Look-ups in named tables: a row name and a column name give one cell, copied from the table.

duvozi:
,pazutiz,luk,bulider,muz
fomo,3217,6053,5071,7784
redita,2812,4765,4264,7868
fanob,1350,6767,4231,7448
sav,1524,6876,3991,7417
vefe,1426,6734,4189,7400
paka,3159,5973,4633,7858
gezofam,8587,6895,8709,7123
gov,1239,6575,4194,7585
zono,8588,6362,8640,7477
zupesu,8991,6669,6262,7267
ret,8601,6426,6764,7012
zuvipo,3392,5533,4494,8128
fod,3494,6143,5510,7464
fazu,3049,5447,4595,8301

vefe, pazutiz: 1426
fazu, pazutiz: 3049
paka, bulider: 4633
zupesu, luk: 6669
redita, bulider: 4264
zupesu, muz: 7267
fomo, bulider: 5071
gov, pazutiz: 1239
ret, bulider: 6764
fanob, bulider: 4231
redita, luk: 4765
ret, luk: 6426
fomo, pazutiz: 3217
zono, luk: 6362
zono, muz: 7477
zono, bulider: 8640
zuvipo, bulider: 4494
fod, muz: 7464
Row with the largest luk: gezofam

sisa
         vut  dit  fedumep  robilon
famuzek   22   41       31       23
bovu      22   34       58       21
nin       -2   40      -33       22
meri      17   17       17       17
nasun     76  -13       48        4
zilufo   -34   74       10       -9
kuvo     -35   77       42       65
detiva    -4   -4        5       18
guzevam  -12   50       49       34
mub      -37    0       74      -75
gofe      -3   45       55       50

mub, vut: -37
detiva, robilon: 18
bovu, robilon: 21
detiva, vut: -4
gofe, robilon: 50
nin, dit: 40

bigini
columns: bogu, foma, vik, bib
vef: [97, 171, 89, 201]
gokomu: [195, 164, 170, 113]
kogi: [159, 17, 168, 197]

What is the bib of kogi in bigini? 197
What is the vik of kogi in bigini? 168
What is the foma of kogi in bigini? 17
What is the bib of gokomu in bigini? 113
What is the bogu of vef in bigini? 97
What is the bogu of gokomu in bigini? 195
What is the vik of gokomu in bigini? 170
What is the foma of gokomu in bigini? 164
What is the foma of vef in bigini? 171
What is the vik of vef in bigini? 89
What is the bogu of kogi in bigini? 159

sok.tsv
	duro	zilir	sed	pes	mufosud	rimu
fibiper	0.5	0.4	0.7	0.5	0.6	0.7
gigapa	0.5	0.6	0.5	0.5	0.4	0.3
dapa	0.5	0.5	0.4	0.4	0.3	0.5
sapuf	0.5	0.4	0.6	0.6	0.6	0.6
zuzefen	0.5	0.8	0.4	0.5	0.4	0.3
zot	0.5	0.6	0.3	0.4	0.4	0.4
moti	0.5	0.4	0.9	0.6	0.4	0.4
dobe	0.5	0.6	0.7	0.5	0.4	0.3
muk	0.5	0.6	0.2	0.4	0.4	0.5
litu	0.5	0.7	0.5	0.5	0.4	0.3
zudozi	0.4	0.4	0.3	0.4	0.5	0.6
kozi	0.6	0.7	0.3	0.4	0.4	0.3
papazut	0.5	0.3	0.7	0.5	0.5	0.7

zuzefen, duro -> 0.5
litu, mufosud -> 0.4
moti, duro -> 0.5
gigapa, mufosud -> 0.4
kozi, mufosud -> 0.4
papazut, mufosud -> 0.5
kozi, sed -> 0.3
sapuf, zilir -> 0.4
moti, mufosud -> 0.4
papazut, duro -> 0.5
fibiper, rimu -> 0.7
zudozi, zilir -> 0.4
zot, sed -> 0.3
zuzefen, pes -> 0.5
sapuf, rimu -> 0.6
dobe, duro -> 0.5
zot, duro -> 0.5
litu, rimu -> 0.3
dobe, zilir -> 0.6
sapuf, mufosud -> 0.6

mukami
         dur  dov  rol  gop  kogoro  dovul
zelisu   235   51  162  128      74    125
nade      62  145  168    9      84    174
zarir    158  138  149  248     129    142
buf       84   98  118  242      99    131
rekuvuz  182  173  185  235      72     70
sufus    143  188  125  165     111    146
tikimib   47   65  189  249      84    148
zoz      111   84  131   63     192    131
lir      137  184  133  235      93    109
das       74  216  152  103     112    133
bisar    158  115  131  199     168    151
nipu     195   48  141  138     177    142
dup      139  168  164  174     131    142
dadili    62  101  159  168     154    122

bisar, dur => 158
zelisu, gop => 128
zarir, kogoro => 129
zarir, dovul => 142
nade, dovul => 174
zelisu, dur => 235
nipu, rol => 141
lir, gop => 235
sufus, gop => 165
zoz, rol => 131
rekuvuz, dur => 182
lir, dovul => 109
dup, rol => 164
tikimib, gop => 249

kis:
         defu  ver  kozegas  sabefak  sarav  kuv  misebo  vupa  gaputid  tumovo
rederun    14   40       12       37    141  147      26   125       89     195
vula       53  129      108      121     41   49      40    50      128     106
nebim      39  121      108      114     46   62      30    49      128     112
fis       158  164       79      187    165  175     137   152       84      17
tazom      87  152      154      165     85   95      90    79      157      84
dun       131  140      142      158     99   55     130   112      107      58
sib         1   84       72       80     94  108      16    80      109     150
rosep     161  150       99      183    156  151     153   154       78      19
sode       23  108      105      102     56   73      25    54      121     125
vef       161  150       96      183    160  159     152   155       78      18
rir       161  148      101      179    154  146     153   153       78      21
los        97  158      158      175     86   82      99    85      149      76

tazom, ver: 152
sode, gaputid: 121
nebim, sarav: 46
dun, tumovo: 58
sib, sarav: 94
sode, misebo: 25
rederun, kuv: 147
rederun, sabefak: 37
nebim, sabefak: 114
vef, kuv: 159
dun, gaputid: 107
rir, misebo: 153
los, tumovo: 76
vef, ver: 150
fis, sarav: 165
nebim, tumovo: 112
Row with the largest tumovo: rederun

lusotop:
cols = bogeti, zibages, givavur
fakeb: [143, 188, 117]
fol: [46, 28, 151]
sef: [151, 101, 114]
lufila: [127, 115, 123]
kib: [142, 233, 208]
kan: [132, 217, 152]
vep: [130, 88, 209]
vuz: [162, 86, 83]
kufeked: [130, 220, 163]
supunu: [137, 144, 136]
puraza: [84, 88, 118]
pok: [150, 152, 73]
lerod: [110, 98, 107]
kon: [52, 64, 161]

supunu, zibages: 144
lerod, zibages: 98
pok, zibages: 152
sef, bogeti: 151
lerod, bogeti: 110
pok, givavur: 73
kib, bogeti: 142
vuz, bogeti: 162
kon, bogeti: 52
kufeked, bogeti: 130
vuz, zibages: 86
fakeb, givavur: 117
lufila, bogeti: 127
puraza, zibages: 88

gere =
|  | sobuzar | somup | botof | sab | sop |
|---|---|---|---|---|---|
| begive | 6.012 | 7.328 | 5.266 | 6.792 | 4.173 |
| niri | 5.580 | 6.968 | 3.969 | 3.220 | 4.463 |
| zekago | 7.347 | 7.904 | 4.842 | 5.451 | 4.899 |
| kugut | 2.319 | 3.123 | 6.710 | 6.927 | 2.772 |
| nidop | 5.632 | 5.714 | 3.570 | 4.209 | 2.653 |
| poso | 5.657 | 5.919 | 3.401 | 4.094 | 2.620 |

sobuzar of zekago is 7.347
sab of poso is 4.094
somup of niri is 6.968
sop of zekago is 4.899
botof of niri is 3.969
sop of begive is 4.173
botof of begive is 5.266
sab of kugut is 6.927

tanobi =
         reti  siduv  kisek  vafof
sibapo   0.48   0.11   0.50   0.50
tibepub  0.48   0.16   0.46   0.48
las      0.48   0.87   0.51   0.49
diviga   0.48   0.87   0.51   0.49
vug      0.48   0.12   0.50   0.50
nub      0.48   0.11   0.46   0.48
moda     0.48   0.12   0.51   0.50
lizomip  0.48   0.11   0.50   0.50
timo     0.48   0.30   0.47   0.48

What is the kisek of timo in tanobi? 0.47
What is the siduv of diviga in tanobi? 0.87
What is the siduv of moda in tanobi? 0.12
What is the reti of nub in tanobi? 0.48
What is the reti of las in tanobi? 0.48
What is the vafof of nub in tanobi? 0.48
What is the reti of moda in tanobi? 0.48

